B =
128,137,147,140,136,131,129,132,136,138,136,129,122,115,113
134,138,140,137,125,119,113,113,121,125,127,127,124,121,121
140,136,126,131,132,136,139,137,130,121,115,111,116,121,127
134,140,141,137,132,129,131,136,140,138,132,123,115,112,115
136,139,136,130,120,113,113,118,123,127,126,124,120,122,127
138,142,139,132,130,131,134,137,138,135,125,117,113,113,119
137,132,124,115,112,114,119,125,127,125,122,114,103,131,137
139,137,131,122,115,113,116,122,127,129,125,122,120,125,131
137,133,129,128,135,138,137,132,122,114,113,115,121,126,128
141,139,134,130,129,133,137,137,134,129,120,113,113,117,124
132,130,132,136,118,135,129,120,114,113,117,122,127,128,124
133,131,131,134,139,138,135,125,117,113,114,119,124,125,126
131,134,138,138,134,124,115,113,115,120,127,128,126,120,121
131,131,135,138,136,131,122,115,113,115,122,125,128,130,122
Indices start at 1.
Read off the entry at row 2, column 1.
Answer: 134
The entry just left of 103: 114
The entry in row 3 and column 3: 126
Read off the entry in row 1 and column 3.
Answer: 147
The entry in the top-right corner: 113
The entry directly below the smallest entry -> 120
Read off the entry just left of the largest entry.
Answer: 137
The entry at row 1, column 1 is 128
The entry in row 3 and column 1: 140
Read off the entry in the bottom-left corner.
Answer: 131
The entry in the bottom-right corner is 122
Read off the entry just right of the smallest entry.
Answer: 131
The entry just right of the largest entry -> 140
Read off the entry in row 3 and column 2.
Answer: 136
The bottom entry of the column that holds the smallest entry: 128
The top entry of the column that holds the smallest entry is 122
Read off the minimum.
Answer: 103
The entry directly below the largest entry -> 140

[[128 103 121 150 125 129]
 [123 107 123 155 129 113]]
What is the entry just left of 125?
A: 150
What is the top-right entry?
A: 129
The entry in the bottom-left corner -> 123
The last entry, reading row by row -> 113
What is the bottom entry of the column that holds the largest entry?
A: 155

[[145 150 141 125 134 123 119 135 147 122]
 [122 102 135 128 117 109 115 118 119 137]
 [123 129 130 131 128 126 139 117 117 138]
 [136 144 142 116 128 128 119 133 151 115]
 [137 144 139 116 129 126 121 136 150 115]
 [124 130 140 135 133 122 135 117 108 140]
 [120 136 143 136 123 125 132 124 124 140]
 [139 146 143 116 131 124 122 134 147 115]
 [123 105 135 127 118 109 116 114 119 133]
 [122 108 136 125 111 115 118 117 128 136]
 [122 135 140 139 125 125 134 121 126 142]
 [139 143 141 115 129 127 120 134 150 113]
 [125 103 134 127 114 112 113 115 120 137]]
Counting starts at 1.
The top entry of the column that holds the smallest entry -> 150
Find the entry in row 1 and column 3.
Answer: 141
The entry at row 3, column 1 -> 123
Find the entry at row 1, column 1.
Answer: 145
Find the entry in the top-right corner.
Answer: 122
The entry in row 2 and column 3: 135
The bottom entry of the column that holds the largest entry is 120
Find the entry directly above 146.
Answer: 136
The entry directly below the smallest entry: 129
Find the entry at row 2, column 1.
Answer: 122
The top entry of the column that holds the largest entry -> 147
Find the entry directly above the largest entry.
Answer: 117
Find the entry just right of the largest entry.
Answer: 115
The bottom-right entry is 137
The entry just left of 103 is 125

Read these off the grid that follows.
1) Which number is the bottom entry of the column that holds the smallest entry?
2) Which number is the first entry of the smallest entry's row?
3) Which number is the entry in the top-right corner?
4) Which number is the last entry, reading row by row?
5) Which number is the largest entry in the first column?
6) Which number is the 1st entry, reading row by row?
7) Which number is the entry in the bottom-left corner?
8) Which number is the bottom entry of the column that holds the largest entry?
[[144 117 111 139 146 132 112 145 145 110]
 [112 138 142 118 110 129 143 110 112 142]
 [145 117 114 136 145 134 112 145 145 108]
 [113 137 143 118 112 127 143 111 112 141]
 [113 137 140 118 111 128 142 110 113 141]
 [117 105 138 151 143 155 145 134 114 117]
 [144 119 113 136 143 131 115 142 143 114]
 [142 118 111 139 143 130 112 144 143 112]
 [137 126 120 128 135 126 119 134 137 120]
 [125 131 132 125 126 128 132 121 123 130]
 [114 136 143 117 112 127 143 112 112 141]
 [127 128 131 128 128 130 130 127 126 128]
 [126 130 130 125 126 129 132 121 124 130]
 [113 137 142 118 111 127 143 111 112 141]
 [127 129 130 127 129 130 130 127 127 128]]
1) 129
2) 117
3) 110
4) 128
5) 145
6) 144
7) 127
8) 130

Read these off the row that follows.
1) The entry just right of 106?
2) The third smallest entry?
3) The 3rd entry from the left?
[116 124 106 138]
1) 138
2) 124
3) 106

a =
[[141 114 120 126 141 144 141 114 127]
 [143 123 127 107 147 147 147 125 108]
 [141 138 132 153 138 143 139 132 152]
 [143 128 126 140 142 146 142 125 140]
 [115 142 135 130 115 112 114 141 130]
 [121 108 112 107 124 122 124 115 107]
 [125 146 146 101 126 122 125 147 102]
 [119 110 116 102 119 115 119 118 103]
 [138 113 117 106 141 142 141 115 106]
 [138 114 115 153 133 137 135 111 153]]
The entry in the bottom-left corner is 138
Which number is the fifth entry in reading order? 141
The entry in the top-right corner: 127
Which number is the 2nd entry, reading row by row? 114
The entry in the bottom-right corner is 153
Which number is the entry directly below 121? 125
The largest entry in the first row: 144
The 3rd entry on the main diagonal -> 132
The entry just right of the smallest entry is 126
The 1st entry, reading row by row: 141
Which number is the 4th entry in reading order? 126
The 3rd entry from the end, reading row by row is 135
Which number is the 4th-last entry, reading row by row? 137
The entry just left of the smallest entry -> 146
Which number is the bottom entry of the column that holds the smallest entry? 153
Which number is the second-last entry, reading row by row? 111
Which number is the entry directly below 103? 106
Which number is the third entry on the diagonal from the top-right corner? 139
The third entry, reading row by row: 120
The entry just left of 152 is 132

[154 107 135 139 104 153 134 114]
What is the entry just left of 104?
A: 139
What is the entry just right of 139?
A: 104
The entry just right of the largest entry is 107

arr = [125 129 127 120 137 103]
The second entry from the right is 137
The 3rd largest entry: 127
The entry just left of 137?
A: 120

Read these off the table that follows.
1) Which number is the entry in the top-left corner?
2) Which number is the top-right entry?
3) Which number is the entry just right of the smallest entry?
4) Which number is the 2nd smallest entry?
5) Which number is the third entry on the main diagonal?
6) Which number is the 3rd smallest entry?
7) Which number is the 2nd entry on the diagonal from the top-right corner?
8) Which number is the bottom entry of the column that holds the smallest entry?
[[127 125 125 138 125 119 120 138 128 135 136 135 135 120 124]
 [121 112 125 124 114 101 125 129 135 125 135 134 131 139 112]
 [125 122 133 127 118 123 119 131 123 133 127 129 142 126 122]
 [126 129 123 138 130 122 127 151 151 136 125 130 135 122 123]
 [135 134 137 133 122 135 124 136 133 134 126 131 139 124 123]
 [132 121 124 124 115  99 128 111 145 121 123 118 123 128 134]
 [123 131 124 134 126 110 128 135 141 133 128 132 129 123 125]
 [131 126 125 126 121 120 121 121 131 128 122 123 129 128 132]
 [121 130 128 138 129 116 123 140 130 138 138 126 142 116 124]]
1) 127
2) 124
3) 128
4) 101
5) 133
6) 110
7) 139
8) 116

data =
[[136 115 142 123 126 135 123 140 128 135 154 123 112 139 127 155]
 [120 130 128 120 126 126 135 126 128 126 136 134 128 135 116 120]]
The bottom entry of the column that holds the smallest entry is 128
The 2nd entry on the diagonal from the top-right corner: 116
What is the largest entry in the last row?
Answer: 136
What is the entry in the bottom-right corner?
Answer: 120
The 4th entry, reading row by row: 123
What is the entry directly below 139?
Answer: 135
What is the entry in the top-right corner?
Answer: 155
What is the entry just left of the smallest entry?
Answer: 123
What is the smallest entry in the first column?
Answer: 120
The first entry, reading row by row: 136
What is the minimum?
Answer: 112

X =
[[147, 117, 110, 137],
 [147, 118, 111, 138],
 [145, 117, 110, 140],
 [139, 151, 119, 106],
 [126, 130, 132, 127],
 [144, 153, 117, 104],
 [126, 129, 131, 126]]
Counting starts at 1.
Give the entry in the top-right corner.
Answer: 137
Give the entry in row 3 and column 1.
Answer: 145
Give the entry at row 3, column 3.
Answer: 110
The entry at row 1, column 3 is 110
The entry directly below 104 is 126
The entry in row 2 and column 2 is 118
The entry at row 1, column 1: 147
The entry just left of 118 is 147
Give the maximum.
Answer: 153
The entry in the bottom-left corner: 126
Give the entry just right of 145.
Answer: 117
The entry directly above the smallest entry is 127
The entry just right of 129: 131
The entry in row 1 and column 2 is 117
The entry just left of the smallest entry -> 117
Give the entry just left of 127.
Answer: 132

A =
[[140 124 103 138 131 133]
 [130 140 142 109 118 116]
 [122 138 142 120 124 118]
 [133 145 136 132 135 111]
 [139 128 112 133 130 128]
 [127 138 152 102 114 117]
 [111 127 147 124 126 128]]
Counting starts at 1.
Read off the bottom-right entry.
128
The entry at row 1, column 1: 140
The entry in row 1 and column 3 is 103
The top-right entry: 133
Read off the bottom entry of the column that holds the smallest entry.
124
The top entry of the column that holds the smallest entry -> 138
Read off the entry at row 3, column 1.
122
The entry at row 1, column 2: 124
The bottom entry of the column that holds the largest entry: 147
The entry just left of the smallest entry is 152
The entry at row 2, column 3 -> 142
Read off the entry directly below 139.
127
The bottom-left entry: 111
The entry just right of the largest entry -> 102
Read off the entry at row 2, column 1.
130
Read off the entry at row 3, column 3.
142
